In the data rows, the value 128 means zero.
Here are some points, each followed by its number:
99/98/172/60/116/119/144/180/96/151/121/98/142/58/147/131 0
130/88/91/138/104/107/164/127/110/137/139/119/189/130/140/143 1
145/162/148/157/93/128/131/111/144/152/129/119/127/103/111/117 2
198/80/103/20/116/156/114/164/54/168/180/28/138/93/122/139 3
111/171/76/152/133/116/180/112/155/102/79/169/148/81/119/174 4
134/137/91/142/132/160/148/129/104/146/154/116/164/143/154/164 5
84/113/98/68/138/90/77/122/130/82/90/78/74/120/108/162 6
175/89/221/94/133/148/119/125/187/121/79/74/158/103/162/112 7
179/124/156/149/153/142/147/158/131/131/199/152/116/163/91/154 8
132/129/131/144/145/139/157/141/142/102/109/177/171/122/147/167 9
153/140/158/131/138/121/139/138/151/91/132/105/83/159/122/130 10
154/109/241/195/159/85/138/102/202/115/53/179/64/145/87/87 11
145/137/100/84/120/152/69/148/94/118/175/124/114/116/95/153 12
90/95/152/150/120/107/110/81/151/134/105/137/121/188/125/93 13
108/118/100/104/150/97/92/130/130/97/82/96/64/130/107/158 14
175/102/124/76/133/97/79/154/114/122/138/88/71/139/112/108 15
123/144/185/222/113/98/155/89/184/144/137/145/103/153/104/85 16
121/119/93/82/156/89/82/127/102/95/99/110/72/131/107/164 17
149/115/107/104/93/166/68/99/105/136/160/52/121/153/94/131 18
152/136/124/127/123/170/155/121/143/160/134/95/164/107/151/162 19
126/176/76/132/135/109/160/106/118/93/96/181/147/100/147/177 20
150/149/109/157/146/111/145/131/143/140/105/127/136/135/158/58 21
121/125/80/84/100/145/62/139/104/83/174/110/98/120/73/201 22
104/114/170/38/105/127/131/181/79/134/157/97/148/73/139/138 23
117/136/83/104/159/120/136/143/84/178/94/97/100/123/124/110 24
151/144/120/137/118/124/160/159/107/135/165/150/143/109/158/78 25
198/146/178/196/137/117/157/135/170/121/119/145/103/143/96/70 26
173/153/150/207/109/120/189/126/160/154/179/222/217/129/163/97 27
80/128/130/107/82/122/75/108/107/128/80/159/162/110/182/81 28
95/108/123/88/125/129/58/133/136/86/165/108/77/200/79/178 29
145/148/181/127/116/117/111/114/163/123/122/134/101/131/95/112 30
97/132/96/136/114/112/135/124/86/137/139/153/121/104/84/146 31
Which two points above are nearest to each new point? Their numbers follow each, nearest first.
83/130/120/121/96/104/66/96/92/107/67/153/174/139/188/100 28 13
139/133/230/190/176/113/143/98/208/122/40/168/74/129/106/97 11 26
119/132/136/137/156/122/174/102/163/79/98/87/82/119/161/104 10 21
151/152/147/194/154/136/188/101/168/113/86/191/167/167/153/131 9 21
123/156/106/114/160/140/156/159/109/155/104/95/89/83/147/118 24 21
116/105/123/172/100/140/152/113/165/156/130/94/135/115/106/110 2 19
163/141/133/222/117/116/196/121/171/143/194/222/209/153/148/75 27 25
119/121/146/104/141/138/146/106/164/81/105/40/65/139/152/90 10 14
62/96/124/98/88/95/66/104/112/132/80/112/138/128/171/79 28 13
142/118/191/228/112/100/160/77/187/152/134/146/77/152/85/102 16 26
131/155/114/173/147/107/169/169/103/169/174/206/154/148/135/101 25 27
112/139/113/98/112/170/145/141/115/109/118/174/225/112/152/202 9 5
107/142/123/112/117/153/140/142/124/120/132/182/203/133/148/190 9 5
163/82/109/38/119/120/109/169/58/169/183/72/126/112/114/143 3 23
146/91/97/42/115/124/103/151/60/177/180/65/131/107/113/129 3 12
128/137/183/204/124/101/149/91/191/136/121/146/74/157/87/101 16 26
123/142/136/117/118/174/133/127/119/111/124/178/206/139/127/179 9 5
124/119/97/111/144/155/141/127/104/147/152/121/178/143/176/154 5 19
142/136/217/142/126/157/139/116/181/95/93/152/113/101/108/120 30 10
64/51/111/95/130/135/58/104/103/120/146/134/138/187/97/189 29 22
140/151/132/143/144/111/157/153/120/111/122/168/165/155/138/141 9 25
140/125/241/208/161/99/129/91/203/107/62/169/77/153/108/104 11 16
87/121/154/116/69/111/65/85/127/124/58/128/148/123/175/72 28 13
96/110/140/101/102/116/44/99/99/147/88/148/132/132/143/71 28 13
130/153/102/94/141/143/133/166/97/161/110/98/105/86/159/110 24 25
101/156/113/150/105/127/150/133/107/154/146/179/178/113/188/52 25 21
96/113/132/129/136/66/114/117/138/95/89/124/141/170/167/129 13 14
123/91/118/151/164/105/119/150/117/133/113/158/147/157/142/144 9 1
